Each path below is one point turned by a fixed rotation once a step. After each direction that follows a path, write how fast that rotation turns it, in deg/step (0 if it stays still).
Each turn is a multiple of 5 degrees from 10 to 175, or 0.
Each row of a path follows its step; steps can be skipped.

step 0: [  2.5  -9.4  -1.4 -19.2   6.7  -3.9 -13.1  11.5   3.9  12.7 -17.6   8.5
  18.9   4.5  12.0  -9.4  -2.1  13.8  11.4   4.7 -20.3 -12.2 -17.4  -9.3
   7.0 -28.6 -24.1   7.0   1.0   0.3  -6.0]
step 1: [ -0.8  -0.5  -6.3   6.4  -5.5   3.5  23.3  20.4  -4.2 -12.7   2.5  -3.9
 -14.9  -3.6  19.7  26.2 -11.0 -10.7   2.4  19.9 -20.9   4.9  -4.2  21.4
  22.8  -9.7   0.2   1.8 -10.3  -3.9   1.5]
step 2: [ -2.5   2.4  10.8  -2.7  15.0 -16.0   6.3  -5.0 -14.5 -10.2  18.9   2.8
   5.8   4.2  15.3 -10.2  -9.5  10.6  17.5  15.0   9.2   0.7  20.3  18.7
 -20.1  -7.2 -21.2   0.9  16.4 -15.9  -7.0]
step 3: [-10.2  -4.5  17.0  -8.1  14.3 -14.3   7.0 -12.7   7.9   9.1  13.0  20.4
   8.0   2.9  12.3   7.3 -11.2 -10.8  14.8   7.2 -18.2   1.6 -15.9 -12.7
  -9.0  -0.3   8.9  -2.9 -21.7  29.9  -7.1]
step 4: [ -5.1   1.6 -10.0  13.6  -2.3  14.0   6.5  -7.4   8.5 -16.4  -1.9   0.7
  10.3   0.3  -4.3  25.2  -9.8  25.2  -5.0  23.8   3.6  16.4   7.1  -7.6
 -13.0  -5.8   6.5  11.7 -24.6 -17.6  -7.2]
step 5: [ 12.0 -12.8  -8.6 -21.7  10.5  -1.8   2.1  -3.0   2.4  13.5   0.6  -2.6
  -9.1   9.3   4.4  -7.9  -2.9   6.1   8.4 -14.5  -0.6  -7.8  44.0   0.2
  -7.9 -12.9  -9.1  -8.6 -26.4   2.1 -10.0]
step 6: [ 16.9 -16.8 -16.8  -5.1   0.2  -8.3  -9.5  16.6 -10.0 -17.8  -1.5   6.6
  33.1   8.1  16.0  -1.7  -6.8  -2.0   8.6  -7.0 -12.3  23.0  -6.4  -9.3
  15.2   0.7   9.3   8.4 -10.6  11.5   9.3]
step 7: [ -0.1  -6.4  10.0   2.6   0.9   4.0  27.2  -3.5 -29.0 -27.7 -12.5 -31.9
  -7.7   1.7   6.3   7.7   9.5   4.2  -1.5  -4.1  -9.4  -1.9  -0.9   7.3
 -16.9 -15.4   1.2   8.2 -11.7  -2.0   3.9]
step 8: [-17.1  -6.1  -7.9  -8.9   0.2  -0.8  -0.6  -6.4  -5.4  24.3 -12.5   3.4
   5.2  13.2  18.8  -3.3  -0.6  -7.7  30.6   2.4  -9.4  -0.4  13.3  -6.5
 -14.5  -5.9 -15.7  29.5  17.5   1.4   3.4]
step 9: [ 11.9  11.3  -5.6   1.2  -7.0 -11.1  30.0  15.6  12.0   5.7  10.3   0.3
  13.0   8.0   9.5  29.0  -6.6   3.0  -2.6  -2.1 -11.1   2.1  -8.4   5.7
   0.5  -5.9  19.1  13.7   7.2  19.5 -21.0]
Directions:
[-0.1 -2.6 -3.7  9.0  3.1  4.1  3.0 -2.0  4.1  8.1  3.8 -3.1  2.3  6.2
 -2.4 -0.8 -9.2  0.8 -0.3 -1.8  8.4 -0.2 -1.7 -8.9 -1.4 -4.6  4.5 -7.5
 -1.8 -1.0 -4.4] => 60
[-1.6  3.9  5.2 -7.0 -0.8  1.1 -5.8  2.5 -1.1  0.1  3.2  0.3  0.3  4.6
  1.5  5.3  0.5 -2.9  2.2 -7.9  1.0 -8.6  2.5 -5.3 -9.3 -3.5 -7.5 -5.7
 -0.3 -7.7  5.2] => 135
[ -9.2  -6.5   1.0   5.7   4.4   2.2   2.7   2.1  -9.8   0.2   0.1   1.0
   3.3   2.3   3.4   0.3   3.1  -0.9   2.7  -0.5   0.6   3.6  -1.1   8.6
  -3.3   0.4   1.1 -10.4   5.0   4.0   8.5] => 70
[ -0.5   0.0  -4.9  -0.9  -7.2   1.1   3.5   3.1   0.5  -1.4  -7.4 -10.7
   3.7   4.5   1.4  -3.6   6.1   0.3   2.0  -8.7   1.1   0.6   5.0  -6.6
  -4.1   2.5   6.6   5.3   2.2   5.8   4.6] => 35
[ -1.7  -2.3   1.2   1.4  -0.8   8.7   4.4  -3.3   2.6   2.3  -8.4   0.5
  -1.0  -1.6  -3.7  -1.9   8.2  -0.9   3.9   4.2  -4.0   3.7 -11.2  -4.9
  -7.7   0.5  -7.7  -0.3  -5.4  -2.7  -1.6] => 95
[ 3.0  0.6 10.8 -1.9  1.8 -1.7  7.5  0.0  5.2  7.4 -0.9 -6.9 -0.8  1.7
 -1.2  0.7  0.9 -5.5 -7.1 -5.4 -3.0 -1.2 -0.3 10.6 -0.8 -2.2  2.9 -1.5
 -8.7  2.9  0.2] => 175
[-1.9 -9.9  3.6  3.1  1.8 -3.6  1.9 -4.1  3.0  2.0 -0.8  5.4  4.4  6.8
  4.9 -4.3  7.3 -2.7 -6.6  1.3  0.5 -7.4  6.5 -4.8  4.7  3.8 -8.0  2.1
  2.2  1.8 -3.4] => 130

step 0: [ 11.1  13.5 -14.8 -11.8   5.2   4.6 -10.4  -0.4  16.8   9.7 -11.5   4.6
  -1.7  10.7 -25.7 -14.4 -23.9   4.3  -5.1  -6.9  -6.7  -2.4 -11.8   0.2
   2.3 -12.4 -20.5   3.9 -13.8  -8.4 -21.7]
step 1: [ -1.9  22.6   1.6  15.8 -10.8   4.2  10.7  -6.9  17.3   9.4  -6.1 -11.1
  -6.0  32.1 -13.6   7.1  -3.3  -3.2   2.8  12.2  -5.2  -6.1 -10.8  11.7
  25.4  -6.1   0.1 -13.8  -1.5 -11.7  15.0]
step 2: [ 11.8  18.6   2.3  -1.7 -17.3  -8.1  -4.8  -8.6   5.1 -11.5   6.3  -9.3
  -6.6  11.2 -22.8 -23.2  -2.0  -5.0  -7.7 -24.2  -3.1 -25.8 -10.5  -6.4
  -8.3   6.8   8.7 -16.4  10.0   1.8  -1.7]
step 3: [  1.7  36.0  -7.6  12.7 -15.6   7.9  16.1  10.5 -23.5  10.4   1.7 -13.5
   1.0   2.4 -17.9   1.8  -9.9 -11.5   4.2   0.4 -11.0   1.3  14.7 -17.0
  10.0   4.0   7.1   4.9   4.0   5.3  -6.8]
step 4: [ 10.2  -4.5 -15.0  -5.0  -4.9  12.7   4.0 -16.0  -4.5  13.3   3.3  -6.8
 -10.5  -3.0 -17.9   7.7   8.3  -1.0 -18.6   1.2 -23.6 -24.2   0.3  -7.7
   5.9  -7.3 -10.4 -10.5  -6.4  24.9 -19.7]
step 5: [  2.8  30.1   2.6  10.9   5.6  36.5  -8.1   1.3  26.3   4.3   4.2  -4.4
   1.3   4.1  -2.3   8.6  -0.9  -1.2  -7.1  -9.4 -20.2   9.8  -1.1  -6.8
  -2.0 -10.0   6.1  -0.4 -17.3  10.3   2.2]
step 6: [  7.3  22.5  -7.2 -18.3 -10.6  12.1   2.8  11.6   9.7  -2.4  -2.0  23.6
 -11.1  13.7   1.1  -7.5  -8.3  -7.3  -7.1  13.9 -16.0 -14.9 -15.0  14.2
  -5.7  -8.1  -1.1 -20.9   1.8  -3.4 -18.8]
step 7: [  3.0  26.5 -19.0   5.5  -4.7  -4.5   7.9   1.0  22.1  -5.0   3.2  -8.1
   8.8  14.3 -18.9  20.3  -7.5   8.2   6.7 -16.9  -2.4   7.8  -1.0   4.4
   9.3   1.7 -12.1 -13.7  17.3  -9.3 -15.4]
step 8: [ 15.7  11.1 -18.3  -8.4  -8.6  -8.7   5.7   0.5   6.0  21.0  -1.4  -6.4
  -7.5  19.7 -15.6 -20.8 -11.9  -4.2 -11.5 -14.7 -15.8 -21.9  14.3   6.2
   7.0 -10.2  -6.5   6.8  -1.6 -11.4  12.5]
step 9: [ -3.3  21.1  20.3  18.6  -9.9   4.2 -10.8  -1.0  -0.5   7.3   7.0  -8.9
   5.5   7.1 -32.5  -0.9   0.0 -15.9 -16.1  -1.3  -3.2  -8.1 -11.0  -5.6
  30.8  -4.5  -1.9  -0.9   2.3   2.4  -8.0]
Directions:
[-0.1  3.5 -4.3 -2.5  2.9 -5.7 -5.4  4.2  7.6  3.5  4.5 10.1  8.2 -3.1
  2.5  3.2  0.9 -5.1 -1.7 -1.7  1.6 -3.9  1.7  2.9  4.5 -0.7 -8.8 -0.3
  0.1 -9.0  3.4] => 45
[-2.1  6.5  0.3  4.5  3.4 -2.0  5.1 -3.3 -4.6  3.6  0.2 -2.2  7.2  1.8
  1.1 -0.4 -4.1  4.4 -4.9  3.9 -1.3  5.8  7.4 -1.3 -9.2 -2.0  1.3 -5.3
 -8.7 -8.5  3.3] => 155
[ 4.5 -0.2  3.5 -3.9  1.1 -4.5 12.3 -4.6 -1.4 -2.5  2.8  0.7  0.6  7.3
 -1.5  1.2 -6.3 -5.2 -5.9 -7.9  8.0  1.2 -4.0  4.0  5.4  4.0  2.5  4.6
 -1.9 -2.1  2.0] => 55
[ -1.5  -1.4  -5.7   3.5  -5.0   0.8   4.3  -6.4  -2.8  -4.6  -1.9   0.2
   3.5   1.1  -0.9   7.6  -1.7   3.6   3.3  11.6   6.9  -3.1  -0.9   1.7
   6.0   2.3 -10.1  -3.1  -3.3   2.5  -5.7] => 120
[ -4.8   5.0  -6.0  -4.6   1.4   3.9  -1.5  -5.1  -4.6   5.5  -1.5  -4.2
   4.5  -0.2   7.2  -2.7   2.9   0.2  -0.1  -3.9  11.0  -1.8  -3.8   0.1
   2.1 -12.3   4.2  -1.4   4.4   1.3  -1.7] => 0
[ 1.1  9.4 -1.0  1.8 -1.9 -4.6  4.0  0.8  1.5 -9.3  0.1  4.5  0.3 -1.6
  5.0  0.3  1.4 -3.9  7.5  1.5  3.1 -4.0 -3.0 -0.2 -8.4  6.0  7.7 -7.8
  7.1 -1.0 -0.5] => 85
[ 3.8 -3.4 -3.4  1.8  8.0  0.2  5.8  7.6  6.2  1.9 -1.1  5.3  2.5 -4.9
  1.2 -0.6 -3.6  2.4 -3.7  3.7  2.4  0.8 -5.3 -9.3  4.2 -2.2  6.2 -5.3
 -5.8  8.3 -0.3] => 60

step 0: [-17.1   9.9 -28.5   1.8  10.9 -16.2   0.5 -18.5   0.2   2.1  22.9 -12.9
  17.6  -7.8  -6.2   3.3   3.1  -1.0   6.1  24.7   7.6  -8.1  -2.0  -9.2
  15.4 -11.2  12.5 -21.3   0.4  -3.2  -3.0]
step 1: [-16.8   0.2 -13.2   5.8  14.5   9.4  -7.6  -2.3 -13.8   0.5  23.3 -20.0
  16.7 -29.0   8.4   3.7   7.8   2.4  10.1  21.2   8.2   6.6   7.2  -4.1
  -1.8 -12.3   2.8 -24.9  -8.7   3.0   4.4]
step 2: [-15.8   5.7 -16.6 -11.0   8.9  11.3   1.3  -9.2 -14.5  -6.7  21.6 -10.3
   2.3 -11.7   6.1 -18.0   2.9   8.8  13.2  12.8  16.3   1.2  -1.5   3.1
 -19.0 -14.2  28.1 -20.6  -1.7  -4.9  -5.7]
step 3: [-13.8  27.1 -10.8  -8.5  -2.9   8.8  -8.2   7.4 -22.5 -14.7  20.3 -11.7
  20.0  -4.5  -2.3  -1.5 -12.0  -0.4  14.9   6.6   7.1  10.5  -0.9 -12.0
 -21.8  -4.9   9.1 -18.3   7.8  -2.0 -13.1]
step 4: [ -0.2  11.3 -14.3  -7.1  -7.3   6.3  -3.0  11.1   0.0 -18.3  19.8 -14.1
  24.3   3.7 -18.4 -15.9  -8.9   9.7  12.9  23.7   2.7   5.9  -6.6  10.5
 -20.1  -4.3   1.4 -19.6   8.1  -3.3  10.8]
step 5: [ -8.4 -11.0 -20.6   2.2  -8.6   4.4 -14.5  23.9 -17.9 -10.3  27.5  -7.5
  12.7  12.4 -12.1  -8.3  -3.0  -1.4   6.5  15.0  13.7  12.2  12.5  10.4
 -13.1  16.0   5.8  -9.9   6.9  -8.4   4.6]
step 6: [-19.6   6.1 -24.4  -7.9 -12.9  -8.9 -24.1   5.2  -5.1 -16.9  15.6   6.7
   0.9  13.2  -2.5  -6.4  -7.1 -10.9   7.1  27.7   3.9  -7.3   3.4  13.8
  -3.8   8.6   5.0 -14.4   0.2 -24.0   5.9]
step 7: [-18.6  -1.0  -5.8  -4.3  -5.6   0.4 -21.4  19.9  -2.6 -19.6  22.1  21.2
   1.1  -2.1   3.8  18.9  -4.9  -2.0   3.6  30.2  11.3   9.0   2.6  -2.7
  -3.1  -2.5  -5.1 -16.6  -0.7  -9.7  18.6]
step 8: [-11.8 -14.9 -10.8 -15.5   1.6  -2.2 -13.9   2.5  15.9 -18.0  28.9  18.0
   8.8  14.6  13.5   7.8   2.9   0.6  -0.7  24.2   9.9   8.4  -8.3   2.8
 -12.8 -11.5  20.4  -2.4  -5.7  -5.7   7.6]
step 9: [ -4.3  -2.7  -5.0 -16.2 -12.5 -10.5 -29.4   4.6  -6.1  -1.8  19.9   2.3
  14.0  16.6  14.1  22.4   4.1 -12.0  -1.8  11.7   4.4  20.8  -7.5  -4.9
  -8.9 -11.0  16.8 -17.1 -12.2   5.5  -2.9]
Directions:
[ -0.9  -1.9   3.8   7.0   0.3   3.4  -4.2   8.2 -10.1   1.0   2.5  -0.5
   3.7  -3.4   3.7   9.2  -1.2  -2.9  -1.0  -4.9   1.3   7.4   6.9  -7.4
  -0.4   4.5  -5.5   1.0   0.7   3.1  -2.7] => 175
[  0.0 -10.9  -3.0   0.9   4.1   1.0   7.1   0.6  -2.4  -0.6   6.0   4.5
  -4.0   5.4   1.1  -5.1   1.3   3.8  -2.4  -4.4   9.1   1.3   3.8  -1.2
  -2.4   2.8  10.2   6.1   3.6  -0.2  -4.1] => 120
[-4.4  0.0 -5.3 -3.8  1.8  3.7 -4.8 -0.8  3.4  1.9 -0.2  6.9  3.5  6.7
 -1.5  5.4  0.5 13.0 -2.1 -3.7 -3.9 -1.8  7.2 -2.2  7.3  2.3 -0.8 -1.2
 -7.9 -3.2  2.8] => 40
[ 4.7 -0.5  7.9 -3.0  0.7 -4.0  7.5 -0.7  2.4 -2.9  2.2 -3.6  0.6  0.7
 -0.1  9.1 -4.5 -2.1  9.4 -3.8  2.3 -1.2 10.0  7.5  1.2 -1.5  2.2 -2.6
 -3.4 -7.6 -0.9] => 0
[ 7.4 -3.8 -2.4  5.7 -4.5 -7.7  2.2  4.5 -2.7  7.5 -2.7 -2.2  7.9  8.9
 -4.4 -5.7 -2.1  0.1  1.6  3.0  1.9 -5.7  2.0 -0.8  4.3  6.7 -3.7 -6.1
  3.1  0.5  0.6] => 60

step 0: [  4.1 -13.9  18.0  -2.6   4.8   1.0  17.1   0.2  10.7  26.8   2.4   5.6
   4.7   7.9   2.4   3.9 -10.6   6.9 -14.6  -4.6  -8.8   4.9   5.0  13.8
  -5.7 -11.0   2.0   1.2 -22.8  32.9   6.5]
step 1: [ 10.1 -17.3  -2.3   1.6  25.1   2.0   0.8   0.7   2.9  -3.3  -7.9 -10.8
  -4.0  18.1   9.0 -20.5   1.3  -1.6 -17.0  15.5   2.5 -20.7   9.6   2.5
 -10.7  -1.0  -0.9  -8.1   1.2  24.6  17.7]
step 2: [ -0.9 -18.9  13.3  10.7  19.2  17.3  13.7   6.8  -5.8   4.3  10.5   5.5
  -4.1  16.6 -16.3   8.6  -7.0  -8.3  -7.5 -10.3  -3.9 -19.5  25.7   0.9
 -14.3  -8.9  10.7  15.7  -0.5   1.6   4.1]
step 3: [  0.2  -8.5   5.1  17.3  -0.1  -6.8  11.2  12.6 -12.6  10.4 -11.9  -8.4
   5.5   7.0 -10.3   4.1  13.5  -2.0 -17.8  32.9   9.0 -22.6  -0.6  -5.5
  -7.3  -2.1  23.2   9.1  -0.7   2.3   0.3]
step 4: [-19.3  -9.5   4.3  -8.4 -12.9  11.8   0.9   3.5   2.6  14.4  11.5 -10.6
   2.0  -2.2 -23.2   2.1  -6.5  -7.2  -6.5   5.6 -18.5 -25.4  -1.7 -17.9
 -10.2   5.9   9.3   8.7 -12.6  19.9  -3.5]
step 5: [-19.8 -26.9  11.3  -4.4   0.6  -0.3   5.0  16.6  -3.3  -5.1 -19.7  -3.4
  13.4 -10.4 -15.4  -6.6   1.3   1.5 -10.1   9.7  13.5  -9.1  -5.4 -15.1
  -7.8 -17.8  -8.7 -16.9  -8.3  13.1   3.1]
step 6: [-11.6 -35.6   2.0 -14.1 -10.9   8.6  22.7  11.0   0.2  16.5  -8.6   8.5
  -5.0   7.0  -6.6  -0.5   8.1   7.6  -6.9  -6.4 -19.9  -2.1   6.9   9.7
  -2.8   9.8  -4.8  -7.8   7.4  17.6  -6.3]
step 7: [  1.0 -22.7  -8.0 -10.0   6.1  -0.6  20.9  -0.7   6.1   2.0   1.1   9.9
  13.5  18.9  15.9  -9.7  -2.4  -1.2 -13.6   9.5  17.4 -16.0  -0.9 -14.6
 -17.6  -1.3   2.2 -15.9   8.3   7.0 -18.1]
step 8: [ -7.5  -8.9  10.1  -6.7   5.8  -1.5  20.1  -3.0   7.1   1.3 -12.7  -3.4
  -2.8  10.6 -13.6   7.8  -8.3   2.8   4.8 -10.4  13.6 -22.9  25.1  -0.3
 -11.1  29.0   3.9   7.0   2.8   6.6 -17.4]
step 9: [ -1.3 -32.5  12.1  15.6  -5.7 -14.6  11.3   2.4 -12.8  -4.2   5.8 -10.9
   7.6   2.9   3.5  -2.8   0.1 -20.4   3.2  18.1  14.1 -13.3  -0.5  -8.2
  -2.0  19.7  -1.7   1.4 -11.2  -9.7 -15.4]
Directions:
[ -2.1   0.2   3.7   8.0  -1.6   0.1   2.8  -2.1 -10.2  -5.7  -1.5   2.4
   3.5  -0.7  12.5  -6.8  -0.1  -5.1  -1.1   0.9   6.2  -0.7  -6.9  -5.3
   1.2  -5.5   2.9  -3.3  -2.0   2.8  -0.5] => 175
[-4.9 -5.0 -3.8 -1.5  0.3  5.0  3.2 -3.0  2.8 -1.8  3.5  2.7  7.7 -1.3
  3.0  0.7 -8.2  4.7 -1.1  4.1  7.8  9.6  3.6  2.3  5.9  8.8  2.8  0.0
  3.0  4.5  4.4] => 45
[ -2.5  -2.1  -5.7  -5.3   0.6  -3.5   4.8   3.2   2.6   3.3  -2.6  -2.4
  -4.1   1.5   5.7  -2.1  -4.8   0.9  -3.6  -9.4  -2.7   2.9  -0.7   6.1
  -1.5  -5.7   0.7 -15.0  -1.1   1.1   4.2] => 60
[-0.6  1.8  1.1 -1.2 -2.3 -6.7  2.5  7.1  1.7 -1.2  8.6 -5.7  1.4 -0.7
 -7.6 -7.5  6.9 -2.1  0.3 -5.1  5.4  5.1 -3.0 -1.3  5.8  2.0 -2.3  1.4
 -8.6  7.5  1.6] => 70
[  2.9   3.5   5.2   2.3   3.8  -2.8   3.7   2.1   6.8   4.7  -0.3   5.5
   9.8  -1.1  -4.3   6.0  -5.5   3.3  -0.6  -3.0   8.4   1.8  -0.6  -3.8
  -1.2 -12.4  -2.5   0.0  -0.9  -3.4  -2.1] => 145
[ -0.7   4.2   2.8  -1.6   8.9   4.7  -4.0   3.3   7.7  -5.0  -4.6  -1.0
   2.0  -4.7  -1.5 -10.3  -5.3  -1.4   8.3  -3.4  -1.0  -2.0  -0.1  -6.1
  -7.2   4.6   5.1  -2.4   0.2   1.9   1.5] => 110
